50 stands for zero in the data rows.
Each row below has a hidden score, from 0 to 20, with 10 about the middle. What is it? The score is a weighted sum of the row's numbers plus the product of two more (or one squared), each taken from its middle value.
{54, 31, 66, 33, 54, 46, 36, 31, 58, 36, 59, 65, 39, 55, 53, 37, 76, 63, 78, 30} >> 11
{51, 48, 61, 48, 40, 54, 52, 61, 31, 60, 67, 54, 56, 30, 42, 65, 35, 52, 27, 67} >> 7
{71, 51, 54, 39, 37, 51, 44, 48, 69, 31, 34, 64, 36, 48, 45, 61, 53, 54, 79, 46} >> 6
{46, 59, 60, 34, 66, 46, 47, 57, 36, 34, 18, 67, 52, 51, 49, 48, 50, 70, 59, 60} >> 15
{58, 60, 52, 55, 51, 44, 48, 53, 58, 42, 34, 50, 51, 56, 34, 38, 59, 62, 61, 49} >> 10
{31, 41, 60, 47, 61, 49, 49, 42, 30, 66, 63, 45, 62, 62, 66, 39, 50, 41, 42, 36} >> 9
{46, 36, 66, 36, 45, 50, 53, 52, 42, 52, 54, 61, 70, 31, 48, 67, 36, 53, 49, 41} >> 5
{44, 47, 60, 48, 75, 59, 29, 44, 34, 57, 45, 57, 48, 57, 67, 45, 66, 50, 47, 33} >> 9
{37, 37, 51, 42, 54, 32, 44, 31, 45, 52, 66, 47, 38, 59, 68, 32, 57, 55, 51, 26} >> 8
{75, 73, 33, 47, 31, 48, 28, 47, 55, 30, 25, 77, 42, 53, 25, 31, 56, 64, 66, 46} >> 14
{64, 50, 41, 43, 38, 51, 54, 67, 43, 35, 51, 60, 42, 42, 34, 72, 56, 71, 58, 70} >> 14
{62, 64, 57, 41, 43, 50, 52, 41, 55, 30, 49, 55, 48, 38, 31, 55, 56, 77, 66, 54} >> 7
{59, 44, 59, 39, 36, 67, 50, 64, 40, 56, 73, 62, 53, 35, 49, 80, 51, 60, 42, 56} >> 6
{31, 40, 48, 50, 43, 49, 48, 26, 42, 66, 53, 53, 52, 56, 83, 63, 60, 31, 36, 57} >> 12
{23, 72, 47, 60, 83, 49, 40, 51, 48, 47, 52, 38, 40, 74, 42, 38, 59, 47, 52, 27} >> 10
{63, 69, 38, 69, 58, 44, 53, 48, 56, 36, 15, 50, 58, 53, 45, 30, 41, 54, 52, 59} >> 17
{38, 48, 59, 54, 50, 37, 51, 58, 35, 64, 76, 40, 56, 62, 41, 58, 42, 50, 36, 52} >> 10
{50, 47, 63, 40, 51, 47, 40, 40, 51, 42, 37, 59, 47, 49, 39, 50, 60, 63, 63, 53} >> 12
{49, 45, 51, 37, 46, 44, 46, 44, 55, 37, 34, 59, 58, 31, 41, 50, 33, 58, 66, 69} >> 15
{56, 85, 29, 83, 60, 55, 43, 70, 64, 47, 48, 13, 35, 68, 40, 38, 32, 30, 44, 41} >> 8
{59, 65, 29, 62, 63, 55, 29, 53, 61, 41, 22, 49, 47, 56, 46, 52, 58, 56, 66, 39} >> 13
{76, 42, 57, 31, 49, 51, 47, 25, 76, 24, 32, 57, 40, 38, 33, 48, 69, 66, 83, 35} >> 12
{60, 65, 45, 25, 43, 54, 50, 44, 67, 24, 31, 72, 47, 46, 24, 60, 66, 85, 87, 69} >> 18
{57, 50, 51, 45, 43, 52, 48, 47, 63, 41, 41, 69, 51, 52, 47, 35, 37, 67, 63, 63} >> 12
{71, 54, 57, 38, 33, 50, 45, 41, 66, 20, 33, 70, 31, 46, 44, 54, 64, 65, 74, 55} >> 6
{41, 35, 73, 37, 50, 45, 40, 24, 48, 46, 64, 54, 41, 56, 61, 42, 70, 47, 56, 41} >> 12
{77, 45, 69, 41, 43, 44, 39, 27, 68, 13, 44, 64, 48, 44, 33, 33, 61, 60, 72, 40} >> 4
{32, 37, 60, 48, 57, 37, 42, 40, 24, 70, 60, 56, 64, 62, 68, 42, 53, 40, 33, 26} >> 8
{55, 36, 53, 38, 38, 58, 52, 33, 52, 46, 54, 61, 61, 24, 56, 56, 50, 54, 45, 65} >> 11
{49, 40, 52, 59, 43, 55, 69, 46, 55, 69, 61, 55, 64, 73, 76, 44, 44, 55, 41, 45} >> 9
{45, 35, 53, 42, 36, 51, 65, 54, 51, 53, 69, 45, 53, 55, 39, 74, 70, 61, 47, 47} >> 13
{54, 60, 40, 38, 41, 36, 56, 47, 47, 36, 39, 55, 47, 57, 37, 45, 54, 66, 61, 47} >> 9
{62, 35, 53, 36, 49, 59, 53, 35, 50, 54, 47, 57, 69, 21, 64, 66, 50, 52, 39, 49} >> 9
{42, 35, 49, 43, 61, 46, 47, 37, 48, 51, 53, 60, 50, 58, 74, 44, 68, 47, 53, 42} >> 14
{32, 57, 59, 41, 69, 53, 36, 46, 49, 38, 42, 42, 60, 53, 44, 35, 59, 58, 53, 22} >> 8
{35, 59, 56, 45, 82, 47, 47, 52, 51, 41, 31, 52, 42, 58, 39, 28, 60, 55, 62, 22} >> 10
{69, 59, 44, 31, 39, 50, 55, 36, 59, 34, 33, 66, 42, 49, 26, 49, 74, 76, 74, 53} >> 9
{46, 41, 58, 40, 44, 52, 44, 51, 53, 52, 57, 64, 64, 32, 56, 61, 44, 60, 47, 61} >> 9
{59, 43, 55, 49, 42, 47, 49, 61, 51, 44, 38, 62, 54, 39, 51, 56, 37, 56, 44, 68} >> 11
{61, 30, 60, 51, 50, 56, 55, 43, 43, 64, 59, 54, 70, 36, 70, 65, 37, 42, 36, 47} >> 8
{53, 73, 34, 79, 48, 75, 46, 69, 69, 62, 51, 22, 26, 54, 43, 58, 47, 17, 49, 45} >> 6
{52, 48, 47, 41, 36, 50, 46, 59, 34, 62, 72, 58, 67, 33, 51, 63, 39, 51, 44, 69} >> 7
{68, 51, 69, 62, 36, 43, 49, 57, 71, 38, 36, 61, 35, 65, 44, 22, 41, 61, 61, 57} >> 5
{66, 58, 42, 58, 51, 51, 51, 55, 53, 33, 28, 39, 45, 46, 45, 38, 58, 49, 64, 59} >> 12
{46, 42, 43, 45, 44, 49, 56, 53, 43, 58, 67, 41, 68, 32, 41, 68, 46, 50, 39, 58} >> 10
{65, 49, 53, 48, 54, 38, 55, 45, 61, 40, 34, 56, 50, 37, 52, 51, 43, 62, 70, 64} >> 13
{61, 36, 40, 43, 35, 64, 54, 47, 63, 60, 38, 59, 56, 71, 69, 52, 43, 49, 37, 56} >> 11
{68, 50, 48, 44, 47, 57, 53, 56, 63, 36, 36, 64, 43, 46, 39, 50, 48, 70, 70, 61} >> 12
{44, 39, 47, 43, 53, 57, 43, 29, 42, 58, 56, 51, 30, 54, 56, 55, 73, 50, 47, 39} >> 18
{55, 51, 52, 43, 49, 60, 61, 54, 28, 55, 60, 62, 66, 35, 50, 78, 34, 58, 39, 62} >> 9
{54, 68, 34, 82, 58, 72, 37, 74, 64, 40, 50, 12, 32, 56, 39, 68, 52, 27, 50, 48} >> 16
{46, 38, 49, 45, 48, 48, 49, 61, 20, 67, 79, 43, 58, 37, 46, 70, 32, 32, 29, 51} >> 10
{67, 38, 54, 52, 47, 48, 47, 54, 61, 41, 49, 53, 55, 42, 42, 56, 50, 57, 59, 61} >> 13
{26, 47, 57, 51, 75, 51, 25, 43, 34, 61, 46, 57, 52, 61, 69, 43, 61, 40, 51, 32} >> 13
{36, 53, 51, 61, 51, 48, 64, 42, 66, 68, 49, 46, 63, 66, 61, 40, 53, 62, 38, 56} >> 12
{38, 45, 43, 37, 43, 57, 40, 60, 34, 65, 65, 52, 54, 33, 50, 66, 41, 56, 31, 67} >> 8
{36, 59, 69, 60, 81, 44, 39, 56, 35, 45, 39, 47, 53, 65, 37, 8, 54, 49, 57, 19} >> 10
{43, 37, 59, 43, 37, 54, 59, 55, 43, 49, 65, 55, 57, 51, 35, 63, 56, 60, 47, 44} >> 7
{52, 42, 53, 51, 47, 45, 57, 46, 51, 58, 45, 42, 60, 54, 60, 46, 42, 45, 40, 56} >> 11
{54, 30, 52, 34, 40, 65, 60, 38, 59, 49, 54, 60, 64, 46, 53, 62, 50, 47, 56, 58} >> 11
{69, 42, 59, 45, 41, 51, 40, 54, 40, 51, 44, 63, 68, 23, 60, 65, 34, 50, 53, 58} >> 4
{48, 37, 50, 60, 41, 44, 64, 40, 59, 64, 49, 35, 64, 70, 72, 43, 40, 55, 37, 53} >> 11
{67, 81, 37, 58, 61, 48, 55, 60, 61, 21, 35, 45, 42, 55, 30, 21, 51, 32, 59, 41} >> 4
{46, 64, 50, 57, 54, 37, 58, 53, 60, 26, 36, 51, 50, 48, 28, 36, 54, 60, 52, 56} >> 6
{47, 29, 50, 58, 52, 51, 66, 37, 66, 51, 38, 43, 76, 58, 73, 36, 33, 54, 31, 49} >> 10
{39, 60, 32, 75, 53, 70, 60, 75, 52, 71, 52, 19, 43, 40, 61, 52, 31, 6, 37, 46} >> 6
{72, 45, 49, 34, 45, 61, 57, 58, 40, 47, 55, 61, 66, 39, 52, 72, 43, 62, 49, 63} >> 9
{58, 55, 55, 49, 42, 48, 55, 49, 46, 23, 46, 51, 32, 40, 25, 60, 62, 68, 66, 63} >> 13
{41, 62, 21, 81, 51, 75, 49, 75, 49, 68, 46, 20, 50, 42, 52, 57, 31, 14, 32, 58} >> 9
{36, 67, 27, 84, 62, 69, 57, 76, 55, 65, 53, 17, 39, 47, 59, 60, 28, 16, 37, 55} >> 11
{58, 59, 43, 46, 52, 24, 40, 46, 77, 21, 41, 65, 42, 38, 41, 40, 76, 63, 87, 50} >> 12
{55, 57, 38, 35, 42, 56, 48, 58, 48, 38, 60, 52, 44, 35, 23, 74, 66, 63, 60, 63} >> 12
{52, 44, 42, 44, 49, 49, 56, 45, 46, 49, 44, 55, 58, 38, 50, 51, 48, 58, 50, 67} >> 14
{70, 51, 59, 58, 44, 45, 48, 49, 64, 36, 32, 69, 42, 58, 49, 41, 45, 69, 64, 53} >> 8
{43, 47, 61, 48, 51, 35, 54, 64, 41, 61, 63, 52, 63, 36, 40, 67, 45, 45, 34, 47} >> 8
{25, 63, 44, 59, 78, 62, 36, 64, 49, 48, 38, 39, 35, 69, 39, 46, 53, 46, 59, 26} >> 12
{48, 51, 53, 43, 38, 40, 62, 59, 52, 59, 59, 50, 57, 47, 44, 56, 34, 55, 62, 51} >> 12
{35, 38, 48, 36, 45, 43, 48, 29, 41, 64, 57, 56, 45, 72, 53, 41, 71, 52, 44, 23} >> 8
{45, 55, 35, 46, 51, 49, 57, 68, 37, 51, 74, 53, 55, 38, 36, 76, 46, 59, 44, 62} >> 12
{42, 50, 56, 41, 48, 59, 54, 65, 28, 65, 60, 46, 68, 32, 51, 69, 34, 42, 30, 60} >> 5
{58, 48, 60, 43, 41, 68, 50, 61, 34, 59, 66, 59, 56, 37, 49, 74, 31, 47, 34, 68} >> 7
{51, 34, 47, 54, 40, 48, 55, 40, 53, 57, 62, 50, 72, 48, 76, 60, 43, 44, 46, 50} >> 9
{41, 85, 37, 87, 71, 54, 55, 76, 57, 47, 49, 16, 34, 68, 30, 32, 38, 33, 32, 48} >> 9
{34, 28, 60, 39, 60, 38, 54, 34, 25, 78, 64, 64, 57, 60, 68, 37, 46, 54, 40, 37} >> 10
{41, 44, 61, 41, 66, 53, 49, 53, 38, 56, 47, 51, 43, 66, 51, 38, 55, 58, 47, 24} >> 10
{65, 64, 45, 40, 48, 56, 44, 39, 67, 23, 36, 61, 48, 51, 33, 60, 68, 71, 76, 54} >> 12
{67, 72, 28, 52, 35, 57, 34, 52, 76, 26, 25, 74, 28, 58, 35, 33, 63, 58, 78, 44} >> 12
{69, 33, 69, 39, 47, 55, 43, 25, 64, 34, 46, 58, 41, 56, 34, 30, 63, 68, 73, 34} >> 11
{54, 45, 61, 35, 47, 59, 46, 41, 49, 50, 54, 61, 49, 46, 76, 58, 61, 46, 44, 56} >> 11
{28, 67, 37, 77, 54, 71, 58, 72, 61, 71, 39, 19, 50, 40, 58, 55, 28, 15, 29, 61} >> 9
{44, 54, 54, 46, 61, 45, 41, 53, 61, 32, 31, 50, 45, 40, 38, 46, 62, 79, 68, 56} >> 14
{44, 39, 50, 30, 40, 59, 39, 30, 49, 57, 59, 59, 54, 41, 56, 61, 68, 49, 56, 60} >> 9
{63, 41, 59, 45, 37, 45, 49, 52, 49, 58, 42, 63, 47, 46, 38, 38, 56, 72, 60, 50} >> 1
{34, 38, 42, 41, 48, 52, 43, 34, 44, 44, 49, 57, 41, 63, 62, 64, 74, 53, 58, 63} >> 18
{27, 35, 67, 36, 51, 47, 39, 41, 30, 68, 61, 68, 66, 64, 61, 47, 54, 48, 48, 40} >> 14
{58, 41, 53, 42, 42, 54, 60, 62, 26, 54, 76, 66, 66, 21, 45, 68, 48, 52, 40, 54} >> 7
{62, 65, 48, 40, 41, 48, 42, 50, 64, 17, 33, 62, 47, 35, 45, 52, 67, 78, 70, 60} >> 10
{34, 46, 52, 53, 44, 48, 49, 40, 64, 63, 54, 44, 58, 63, 65, 42, 41, 49, 50, 62} >> 15
{74, 55, 42, 36, 50, 58, 41, 52, 41, 28, 49, 60, 40, 49, 30, 54, 54, 68, 56, 75} >> 18
{38, 57, 28, 80, 60, 70, 55, 79, 54, 69, 52, 25, 50, 45, 64, 55, 31, 6, 33, 52} >> 11
{62, 40, 56, 47, 51, 51, 50, 65, 25, 65, 69, 56, 65, 26, 52, 66, 37, 48, 28, 63} >> 6
{41, 59, 47, 45, 39, 58, 51, 45, 68, 29, 56, 50, 47, 30, 17, 60, 65, 74, 76, 66} >> 11
{51, 42, 51, 36, 39, 48, 56, 55, 42, 50, 64, 54, 55, 49, 46, 67, 42, 54, 54, 45} >> 6
{56, 51, 44, 57, 52, 56, 63, 45, 64, 58, 53, 51, 56, 58, 57, 49, 53, 49, 40, 55} >> 11
{70, 51, 59, 38, 56, 37, 36, 25, 70, 23, 32, 61, 40, 41, 54, 56, 61, 64, 74, 54} >> 13
{49, 55, 33, 79, 52, 68, 55, 64, 49, 65, 44, 29, 44, 48, 58, 51, 27, 9, 34, 55} >> 10
{46, 37, 52, 48, 40, 41, 50, 51, 31, 62, 57, 44, 62, 42, 46, 63, 36, 43, 42, 62} >> 11
{65, 52, 61, 49, 37, 42, 39, 46, 74, 31, 31, 67, 38, 63, 49, 27, 57, 61, 80, 50} >> 10
{83, 73, 41, 63, 52, 45, 42, 46, 72, 30, 26, 57, 28, 48, 30, 53, 61, 73, 75, 48} >> 10
{59, 50, 59, 50, 43, 35, 48, 34, 57, 45, 40, 56, 36, 53, 47, 27, 55, 60, 71, 40} >> 7
{66, 73, 45, 50, 55, 55, 53, 45, 64, 25, 36, 55, 44, 51, 27, 25, 53, 48, 54, 44} >> 5
{51, 41, 63, 45, 46, 57, 52, 62, 33, 67, 61, 45, 70, 33, 46, 59, 37, 42, 32, 52} >> 1
{37, 86, 25, 87, 76, 61, 56, 66, 50, 54, 42, 21, 38, 72, 34, 30, 41, 35, 31, 49} >> 14
{68, 84, 37, 49, 47, 48, 50, 52, 64, 31, 30, 60, 31, 54, 30, 37, 55, 48, 57, 50} >> 8
{41, 32, 73, 32, 50, 43, 42, 25, 40, 57, 64, 54, 45, 51, 63, 50, 66, 40, 58, 31} >> 8
{66, 54, 55, 41, 48, 42, 45, 48, 58, 36, 26, 67, 60, 36, 41, 50, 34, 78, 65, 62} >> 13
{42, 54, 58, 49, 50, 36, 47, 46, 61, 46, 41, 54, 59, 48, 37, 35, 52, 55, 61, 58} >> 17
{37, 60, 54, 60, 63, 29, 44, 37, 53, 52, 38, 54, 35, 72, 62, 43, 53, 49, 62, 38} >> 11
{42, 48, 56, 40, 41, 38, 49, 47, 47, 50, 51, 45, 54, 40, 56, 61, 38, 47, 60, 57} >> 9
{66, 43, 64, 42, 46, 43, 36, 33, 67, 27, 30, 56, 33, 60, 53, 37, 52, 60, 70, 36} >> 6
{34, 35, 53, 48, 48, 44, 56, 29, 27, 74, 60, 58, 68, 58, 67, 41, 58, 47, 38, 39} >> 9
{59, 45, 56, 38, 45, 59, 61, 51, 34, 53, 63, 54, 69, 27, 46, 62, 26, 53, 46, 58} >> 6
{28, 32, 59, 50, 61, 44, 43, 26, 35, 65, 68, 50, 65, 55, 70, 41, 56, 40, 38, 27} >> 9
{58, 79, 23, 69, 70, 46, 53, 58, 67, 36, 22, 41, 43, 56, 38, 28, 55, 36, 64, 45} >> 18
{46, 77, 31, 82, 70, 49, 45, 72, 59, 45, 46, 22, 45, 58, 32, 26, 36, 32, 29, 52} >> 12
{66, 36, 54, 33, 44, 64, 41, 35, 57, 43, 38, 63, 39, 39, 49, 50, 57, 58, 60, 44} >> 12
{43, 37, 50, 65, 38, 38, 58, 43, 52, 63, 60, 40, 56, 67, 82, 35, 37, 31, 24, 46} >> 4
{39, 60, 36, 83, 60, 66, 59, 77, 61, 64, 43, 16, 38, 54, 60, 47, 33, 19, 54, 46} >> 10
{61, 44, 50, 35, 35, 66, 47, 60, 48, 43, 39, 68, 63, 31, 60, 61, 43, 67, 46, 69} >> 7
{67, 44, 58, 42, 50, 53, 57, 49, 29, 49, 67, 60, 70, 20, 48, 64, 32, 52, 41, 56} >> 7
{53, 35, 52, 60, 45, 51, 56, 47, 60, 67, 57, 48, 40, 80, 75, 42, 48, 43, 30, 46} >> 11
{51, 41, 43, 32, 41, 57, 52, 30, 35, 63, 56, 65, 59, 42, 68, 70, 55, 46, 42, 66} >> 10
{66, 59, 48, 48, 41, 44, 45, 51, 55, 33, 39, 62, 42, 41, 37, 48, 58, 76, 66, 47} >> 7
{59, 40, 50, 65, 34, 56, 61, 43, 58, 61, 54, 47, 49, 71, 82, 55, 38, 43, 37, 46} >> 5
{48, 42, 48, 51, 49, 42, 55, 49, 61, 60, 47, 44, 66, 59, 65, 39, 52, 48, 40, 61} >> 13
{64, 30, 77, 38, 32, 59, 42, 18, 71, 30, 46, 60, 35, 54, 38, 44, 66, 61, 77, 43} >> 8
{53, 73, 21, 66, 51, 42, 59, 58, 59, 39, 27, 45, 32, 51, 31, 49, 52, 47, 59, 40} >> 9
{60, 56, 61, 39, 42, 48, 52, 57, 47, 32, 55, 62, 42, 35, 33, 71, 55, 64, 61, 58} >> 7
{65, 60, 51, 43, 41, 41, 45, 48, 78, 22, 29, 72, 36, 50, 37, 42, 61, 72, 86, 56} >> 10
{35, 67, 61, 43, 67, 45, 46, 51, 49, 43, 32, 59, 46, 54, 46, 24, 64, 58, 62, 26} >> 8
{54, 48, 56, 32, 38, 45, 49, 47, 56, 38, 41, 58, 35, 55, 44, 53, 53, 60, 57, 59} >> 9
{41, 39, 48, 49, 49, 48, 45, 26, 44, 53, 53, 64, 31, 69, 72, 51, 73, 52, 49, 44} >> 13
{57, 48, 44, 36, 39, 48, 52, 56, 42, 42, 58, 51, 45, 38, 39, 61, 44, 70, 58, 56} >> 9
{51, 59, 46, 34, 53, 53, 47, 53, 64, 25, 38, 59, 42, 41, 32, 54, 65, 62, 71, 55} >> 11
{53, 27, 54, 29, 37, 58, 44, 39, 51, 63, 58, 46, 68, 29, 78, 59, 37, 41, 39, 46} >> 5
{58, 79, 31, 75, 65, 54, 55, 60, 57, 43, 43, 24, 26, 59, 22, 27, 37, 32, 29, 38} >> 8
{30, 48, 62, 42, 71, 61, 42, 58, 34, 54, 49, 53, 51, 57, 59, 45, 68, 64, 53, 37} >> 10
{61, 56, 52, 50, 28, 44, 59, 42, 69, 35, 33, 76, 46, 66, 33, 36, 57, 69, 66, 57} >> 12
{54, 38, 57, 37, 45, 52, 48, 57, 29, 56, 73, 52, 65, 38, 46, 75, 45, 47, 37, 57} >> 10
{38, 61, 62, 43, 78, 51, 38, 51, 47, 39, 42, 42, 58, 71, 35, 28, 51, 47, 62, 13} >> 9
{29, 33, 67, 38, 41, 48, 46, 27, 23, 55, 50, 55, 52, 57, 68, 47, 57, 41, 43, 46} >> 9
{32, 62, 34, 86, 51, 57, 49, 70, 55, 57, 48, 25, 39, 41, 63, 52, 43, 9, 41, 38} >> 5
{62, 42, 49, 37, 52, 54, 54, 42, 51, 48, 45, 59, 58, 27, 53, 66, 47, 58, 46, 65} >> 13
{68, 42, 57, 48, 37, 57, 54, 53, 45, 46, 51, 64, 57, 44, 58, 61, 35, 62, 49, 63} >> 8
{36, 40, 62, 38, 58, 38, 40, 25, 47, 56, 59, 47, 43, 75, 72, 42, 66, 51, 52, 26} >> 10
{32, 35, 53, 42, 62, 40, 41, 37, 27, 58, 58, 56, 46, 52, 68, 41, 61, 46, 38, 33} >> 14
{51, 57, 51, 52, 31, 38, 59, 41, 54, 50, 48, 50, 54, 46, 48, 45, 34, 51, 61, 58} >> 11
{53, 62, 57, 53, 57, 41, 55, 44, 62, 35, 31, 55, 52, 40, 34, 39, 59, 64, 63, 57} >> 12
{33, 45, 47, 52, 45, 40, 56, 44, 61, 65, 45, 42, 54, 47, 58, 49, 45, 53, 41, 60} >> 11
{77, 67, 37, 62, 34, 47, 53, 59, 64, 32, 33, 45, 30, 52, 47, 39, 53, 49, 65, 59} >> 8
{59, 61, 55, 50, 42, 37, 43, 52, 64, 29, 33, 64, 35, 53, 36, 43, 66, 65, 76, 45} >> 9
{81, 74, 37, 55, 56, 51, 54, 56, 61, 38, 29, 32, 39, 65, 33, 30, 51, 37, 52, 49} >> 10
{57, 66, 39, 72, 38, 68, 50, 81, 71, 61, 50, 23, 24, 62, 46, 54, 53, 29, 44, 36} >> 3
{40, 77, 39, 63, 68, 53, 52, 66, 66, 32, 27, 30, 43, 47, 29, 49, 48, 37, 63, 53} >> 13
{54, 87, 21, 68, 67, 60, 49, 70, 52, 39, 44, 20, 37, 52, 28, 52, 48, 28, 54, 51} >> 13
{30, 59, 52, 38, 58, 31, 54, 53, 45, 47, 45, 60, 48, 58, 52, 44, 52, 63, 64, 42} >> 11
